In the data rows, 128 means zero.
Here is a table of points, one per row:
[112  89 161 128 122  88 131 138 145 140 127 125 175  87 158 107 122 110
 120 172 146 147 131 145 133 114 122 103  75 139 106 132 132 127  98 135
 182 119 104 107 142 160 104 109 136 114 123 164 164 174 141 109 149 150
 124 153 170 153 144 140  83 128  92 148]
[139  91 104 129 109  86 110 108  83 138 151 136 105 141  89 149 133 112
  95 151 149 119 124 120 103 142 125 102 121 127 142 129  94 125 126 128
 157 105 127 134 123 112 153  96 103  79 164 144 167 130 115 158  99  93
 160 115 109  94 163 119 176 162 100  89]
[158 137 124 141 109  99 104  85 141 149 134  88 169 131 134  95 127 130
  97 104 140 138 151 147 140  69 156 114 150 175 143 131  92 116 167 140
 108 147 160 136 113 153  90 139 115 163  78 116 131  94 152 133 117 129
 159 121 114 126 142 142 125 156 121 109]
[132 128 109 151 144 124 147 126 117 160 148 153 157 118 142  95 123 175
 163 136 153 151 109 111 152 139 134 113 172 165 153 147 141 132 127 100
 159 132 138  91  91 111 163  93 169 142 145 102 104 123  99 146 103 154
 112  73 129 133 148 143 139 150 107 127]
[147 155 115 146 151 110 136 118 105  78  98 106 116 121  93 126 111 102
 151 133 149 145 152 146 118 135 104 115 121  74 145 135 161  88 121  68
 130 122 106 128 104 113  67 112 110 182 117 111 118 140 134 130 128 157
 107 151 145 143 138 164 154 151 119 113]
[142 108 117  85 152 135 100 127 111 155 107 156 106 161 156 156 100 144
 149 147 112 149 100 125 113 107 140 107 139  95 183 140 145 150 149 144
 149  94 106 138 140 134 153 145 129 162 121 109 127 124 136  95 163 184
 163 174 119 122 149 163  84 120 123 112]
[132 160 141 147 113 137 154 144  95  80 114 168 152 121 106 120 160 123
 134 135 129 127 137 129 135  84 163 148 118  97  90  90 119 144 133 155
 176 159 146 152 154 120 113 134 154 117 170  93  98  72 121 124 157 132
 113 114 107  85 178 141 142  99 105 128]
[123  83 170 129 131 108 144 134 118 157 124 100 115 143 133 101 129 112
 127 105 115 107 103 108 110 130 115 100  86 119 102 123 113 120 149  98
 143 181 137 188  99 158 117  92 118 147 111 121  83 133 101 128 122 172
 168 134 173  99 108  77  92 136 134 164]
[123 144 144 150 163 128 130 145 143 128 147 118 108 149 102 125 137  90
 162 161 103 131 146 165 135 132 173  92 115 137 155 145 146 167 134 165
 100 139 158  70 174 113 147  83 100 106 116 115 127 161 140 132 125 147
 133 133  93  90  55 142 135 132 118 162]
[134 149 114 143 142 118  96 120 138 109 106 118 118 111 103 169 133 159
 102 139 141 151 120 168 152 133 139 154 118 160 121 147 134  81 119 135
 117 156 104 177 167 106 145 156 189 116 113 135 110 143  98 109 159 154
 175  92 157 120 120  94 136 139  72 152]
[152 109 109 113 109 142 152 142 163 110 153 138 115 156 118 128 151 126
 157 123 131  95 158  92 143 117 168 129 163 157 124 119 162 142  91 115
 123 130  77 182 189  93  89 109 138 130 105 146 136 102 132 103  88 117
 151 108 153 141 166 143 139 105  90 143]
[101 147 155 103 141 141 161 140  95 107 111 100 121  82 111 145 113 136
 121 148 162 135 102  87 136  90 122 116 187 182 161 107 120 114 111 161
 143 114  94 147 121 136 107 106 112 147 129 129 141 116 102 104 137  98
 140 105 123 127  82 112 120 150 173 129]
[138  97 102 142 179  93 169  88 103 121  95 119 105 146 115 105 119 101
 147 148 120 136 135 110 199 129 104 127 148 147 135 155 141 147 127 117
 112 140 151 152 111 159 141 166 143 124 151 149 111 132 155  88 110  72
 117 117 101 143 145 122 120 147 148 155]
[124 117  94 107 146 142 141 104 107 142 126 131 117 115 150 126 153 120
 143 152 137 136 121 173 111 109 161 162  52 118 135 164 126 169 101  83
 113  69 141 105 179 131 134  95 115 113  82 104 153 102 127 142 162 125
 108  68 138 140 117  85 129 119 183 133]
[134 130 118 144 133 102 106 122 110 122 173 142 121 101 144 152 136 147
 134 144 146 109 133 108 175 161  78 188 146 105 197 121 113 154 120 153
 123 178 146 145 133 137  78 126  82 145 100 141 104 132 107 171 130 136
  83 150 121 135 123 140  94  87 122 122]
[159 102 132 155 117 153 131 118 136 187 171 100 157  51 126 137 130 120
 114 121 108  98 129 143  67 163 148 107 157  79 122 153 134 128 132 133
 119 134 155 160 122  93 114 151 127 139 173 122 104 150 165 104 153  96
 121 142 130 149 112  97  98 152 134 105]
[150 127 161 176 132 146  96 164 112 134 103  73 112 138 133  97  92 172
  76 126  99 132  96 124  99 167 148 112 113 119 126 157 131 147  96 153
 144 148 109 119 126 146 146 138 103 119 112 100 137  94 139 154 110  65
 112 134 148 153 146 131 141 117 109 120]
[ 88 123 105 108 129 143 136 120 147 105 162 138 130 138  94 111 143 140
  87 129 141 126 130 115 138 166 121 120  79 105 139 106 157 122 135 135
 160 116 148 141 103 150 122 123 127 181 110 163  91 106 143  97 122 147
 152 105  94 169  83 185 147  92 123  81]
[137 118 157 115  96 131 133 144 130 154 108  88 106 100 145 106  92 103
 111 138 145 144 112 158  85 146 134 174 137 133  88 163 144 139 152 149
  96 149 127 119  67  88  89 137 106 134 154 169 128 105 108 123 112 139
 133  95  70 118 150 163 133  89 129 131]
[ 96  90 139 106 160 116 157  98 148  98 111 139 150 141 110 144 134 143
 110 108 152 137 137 119 127 108 119 111 114 156 130 131 154 201  95 138
  55 140 171  97 119  69 133 135 127 137 156  96 149 131 126 185 165 132
 141 178 163 111  98 133 120 102 134 113]
[142 155 146 115 121 115  90 112 167 110 149 148 112  98 167  90  98 127
 149 114 154 103 124 143 124 132  94  90 116 115 143 131 158 103 139 106
 122 126 117 128 148 146 150 142 139  95 160 127 150  63 109 115 106  90
 125 139 124  77 104  76 150 122 114 112]
[122 124 111 168  92 149 137 121 104 124 145 136 104 150 149 137 110 115
 149  98 112 134 103  85 118 120  81 116 133 123 149 108  85 109 124 122
  77  99 110  83  97 162 111 129 145  91 125 108 126 139 159 109 171 140
 152  96 162 111  98 151 110  92  81 150]
[172  95 126 114 148 140 106 155 127 137 146  82 119  82 102 127 135 171
 128 100 101 141 122 107 166 110 115 118 115 129 133 102 135 113 167 131
 152  98 137 109 108 109 117 139 130 111 121 160 148 153 161 147 124 164
 139 138 143 107 149  96 149  78 162 187]
[ 99 141 109 129 134 132  85 130 102 135 146 146 119 123 130 113 149 157
 137 136 119 156 145 101  79 132 137 106 137 162  65 154 115  88 142 113
  85 160  92 155 169 164 132 118 159 137 154 111 147 167 174 143 124 133
  84 162  92 140 120 150 119  92 169  97]
[163 159 130 117  81 157  95 130  89 126 128 130 115 119 141 126 100 111
  98 104 123 104 151 125 133 109 112 145  79 212 136 134 160 195 112 102
 148 120 157 101 132 133 127 117 123 135 134 145  97 175 128  95 148 151
 125 169 125 139 130 113 125 142 123 122]
[160 149 146 172  96 134 104 126 175 107 117 165  92 160 132 125 156 130
 165 120 155 151 111 143 146  94 139 141 116 113 106  94 100 134 138 127
 161 157 103 148 118  75 162 134 114 107 149 151 129 163 147 126 118 115
 112 120 141 166 103 144  88 118 188  70]
[131 132 149 119 102 183 113 126 120 113  87 186 131 122 121 128 148 152
 155 156 133 136 174 115 134 153 130 149 132  74  93 117 124 127 176 161
  76  89 135 114  94 162 161 116 121 162 108 113 155 150 114 121  83  81
 148 137 172 118 122  97 135 155  92 138]
[113 184 111 123 123 145 134 122 166 155 100 103 113 128 109  89 173 127
 112 152 127 126 115  75 124 136  74  90 149 101 136 136  86 147 136 117
 120  97 151 107 165 127 135 153 104  99 141 138 127 137  80 131 163 163
 144 144 135 149 144 134 136 127 134 156]
[ 92 115 155 108 141 169 163 122 135 140 141 126 109 121 136 134 141 160
 156 101 126  93 126 204 146 126 133 122 134 153 140 114  95 103 112  95
 122 145 132 142 119 149 158 133  90 131 121 140 134 137 108 104 155 110
 112 136 121 126 179 188 173 127 111 124]
[146 161  94 102 167 127 149 140 145 104 129 161 149 140 129 152 100 101
 130 126 118 106 151 120 123 153 137  88 150 154  93 158  90 110 134 149
 138 134 116 100  66 127 148 129  84 162 102 157 118 110 137 152 180 128
 113  94 113 137 152  83 111 106 112 144]
[ 72 147 138 119 179 127 115 137 121 135 129 138 128 162 161 100 124 119
 113 116 118 120 130  86 144  89 140 176 130  83 136  76 150 119 121 108
 138 151 107 136 136  69 114 129 146 127 112 164 127 134 144 143 152  83
 112 116  95 123 129 115 161 186 101 138]
[ 96 155 113 126 114 119 120 152 168 104 143 130 122 171 141 158 180 147
 128 109 156 156 113 143 102 136 183 178 169 109 106 145 121 113 107 121
 124 110 144  77  87 185 109 138 110 136 153 120  99 157 139  99  96 115
 160 172 135 102 145  71 126 137 137 123]
[107 128  93 103 114 117 109 127 137 158 110 149 127 132 138 123  92 107
 153 147  95  98  99 140 147 138 125 139 123 153  96 114 126 111  89 157
 148 158 148 142 144 118  70 180 112 185 164 101 128 135 134 159  95 125
 145  97 153 120 104 135 169 159 151 147]
[155 102 145 129  80 131 164 128 128 136 102 161 136 159 146 167 123 169
  99 156 114 159 121 127  98 139 112 113 140 119 115 114 109  84 125 110
 130 132 161 104 164 106 123 132 157 132 103 163 103 102 129 120 106 112
  86 169 105 102  93 122 133 134 149 131]
[119 129 110 120 145  93 168 103  99  98 134 120 146 113 126  94  89 103
  99 128 125  68 104 164 128 146 168 203 154 118 109 101 120 138 140 100
 127  87 109  94 177 119 203 116 136 106 113 108 151 132 131 139 111 170
 146 168 147 149  93 141  93 115 143 143]
[131 157  90 112  96 120 146 171 118 152 163  91 147 134 104 157 123 129
 142  99 125 154 138 159 110 126  84 104  92  80 111  90 144 160 121 151
 101 161  93 116 141 152 156 151 171 139 119 142 149 114 116 134  98  96
 113 121 126 112 146 128 100 167 147 124]
[103 111 152 151 133 131 149 150 131  96 140 152 135 157 128 143 151 100
 119 128 118  97 140 112 103 101 132 128 120 163 185 168 148  76 184 160
  96 104 125 116 118 157 140 167 127 133 161 147 121 109 102 159 119 150
 101  95 152 170 156 137 127 165 149 150]
[148 102 144 113 161  90  94 124 158 146 107 107 159  80 129 165 132  95
 143  85  80 131 111  99  91 136 118 149 123 150 100 136 113 145 152 133
 152 102 123 135 113 132 136 123 130  87 101 107  99 115  95 111  99  92
  92 128 128 120 124 172 173 139 113  83]
[132 110 176 144  98 124 119 120 161 153 113 118 160 163 113 151 115  98
 128 109 146 134 147 120 170 170 100 147 151 108 148  88 146 119 101 124
 129  94 107 139 158 154 155 110 157 129 129  82 165 141 134 135 167 167
 112 107  79 151 149 102 150  94 151 141]
[ 96 161 109 119 115 178 126 140 122 118 119 135 138 155 154 146 143 136
 119 119  97 140 170 153 161 134 130 125 144 113 122 146 134 117 116 128
 166 126 147 183  90  92 105 119 161  19 121 107 168 122 138 142  92 137
 125 147 115 151 112 129  85 129 158 104]
Along one direction, these points spread out more than along any other. Take the direction at right angles to it along which they spread out most. Then take the direction at right angles to both along which they spread out most. Go by this last direction. How many in every 100 of the points above lie lower along it than each point below? Round to a whole number. More than half of the points above lie lower than the first one.
[ 72 147 138 119 179 127 115 137 121 135 129 138 128 162 161 100 124 119
 113 116 118 120 130  86 144  89 140 176 130  83 136  76 150 119 121 108
 138 151 107 136 136  69 114 129 146 127 112 164 127 134 144 143 152  83
 112 116  95 123 129 115 161 186 101 138] 3
[142 155 146 115 121 115  90 112 167 110 149 148 112  98 167  90  98 127
 149 114 154 103 124 143 124 132  94  90 116 115 143 131 158 103 139 106
 122 126 117 128 148 146 150 142 139  95 160 127 150  63 109 115 106  90
 125 139 124  77 104  76 150 122 114 112] 73
[112  89 161 128 122  88 131 138 145 140 127 125 175  87 158 107 122 110
 120 172 146 147 131 145 133 114 122 103  75 139 106 132 132 127  98 135
 182 119 104 107 142 160 104 109 136 114 123 164 164 174 141 109 149 150
 124 153 170 153 144 140  83 128  92 148] 70
[158 137 124 141 109  99 104  85 141 149 134  88 169 131 134  95 127 130
  97 104 140 138 151 147 140  69 156 114 150 175 143 131  92 116 167 140
 108 147 160 136 113 153  90 139 115 163  78 116 131  94 152 133 117 129
 159 121 114 126 142 142 125 156 121 109] 43
[147 155 115 146 151 110 136 118 105  78  98 106 116 121  93 126 111 102
 151 133 149 145 152 146 118 135 104 115 121  74 145 135 161  88 121  68
 130 122 106 128 104 113  67 112 110 182 117 111 118 140 134 130 128 157
 107 151 145 143 138 164 154 151 119 113] 23
[138  97 102 142 179  93 169  88 103 121  95 119 105 146 115 105 119 101
 147 148 120 136 135 110 199 129 104 127 148 147 135 155 141 147 127 117
 112 140 151 152 111 159 141 166 143 124 151 149 111 132 155  88 110  72
 117 117 101 143 145 122 120 147 148 155] 8
[132 160 141 147 113 137 154 144  95  80 114 168 152 121 106 120 160 123
 134 135 129 127 137 129 135  84 163 148 118  97  90  90 119 144 133 155
 176 159 146 152 154 120 113 134 154 117 170  93  98  72 121 124 157 132
 113 114 107  85 178 141 142  99 105 128] 5
[132 110 176 144  98 124 119 120 161 153 113 118 160 163 113 151 115  98
 128 109 146 134 147 120 170 170 100 147 151 108 148  88 146 119 101 124
 129  94 107 139 158 154 155 110 157 129 129  82 165 141 134 135 167 167
 112 107  79 151 149 102 150  94 151 141] 33
[137 118 157 115  96 131 133 144 130 154 108  88 106 100 145 106  92 103
 111 138 145 144 112 158  85 146 134 174 137 133  88 163 144 139 152 149
  96 149 127 119  67  88  89 137 106 134 154 169 128 105 108 123 112 139
 133  95  70 118 150 163 133  89 129 131] 85
[123 144 144 150 163 128 130 145 143 128 147 118 108 149 102 125 137  90
 162 161 103 131 146 165 135 132 173  92 115 137 155 145 146 167 134 165
 100 139 158  70 174 113 147  83 100 106 116 115 127 161 140 132 125 147
 133 133  93  90  55 142 135 132 118 162] 60
[155 102 145 129  80 131 164 128 128 136 102 161 136 159 146 167 123 169
  99 156 114 159 121 127  98 139 112 113 140 119 115 114 109  84 125 110
 130 132 161 104 164 106 123 132 157 132 103 163 103 102 129 120 106 112
  86 169 105 102  93 122 133 134 149 131] 75
[163 159 130 117  81 157  95 130  89 126 128 130 115 119 141 126 100 111
  98 104 123 104 151 125 133 109 112 145  79 212 136 134 160 195 112 102
 148 120 157 101 132 133 127 117 123 135 134 145  97 175 128  95 148 151
 125 169 125 139 130 113 125 142 123 122] 68
[131 157  90 112  96 120 146 171 118 152 163  91 147 134 104 157 123 129
 142  99 125 154 138 159 110 126  84 104  92  80 111  90 144 160 121 151
 101 161  93 116 141 152 156 151 171 139 119 142 149 114 116 134  98  96
 113 121 126 112 146 128 100 167 147 124] 80
[146 161  94 102 167 127 149 140 145 104 129 161 149 140 129 152 100 101
 130 126 118 106 151 120 123 153 137  88 150 154  93 158  90 110 134 149
 138 134 116 100  66 127 148 129  84 162 102 157 118 110 137 152 180 128
 113  94 113 137 152  83 111 106 112 144] 35
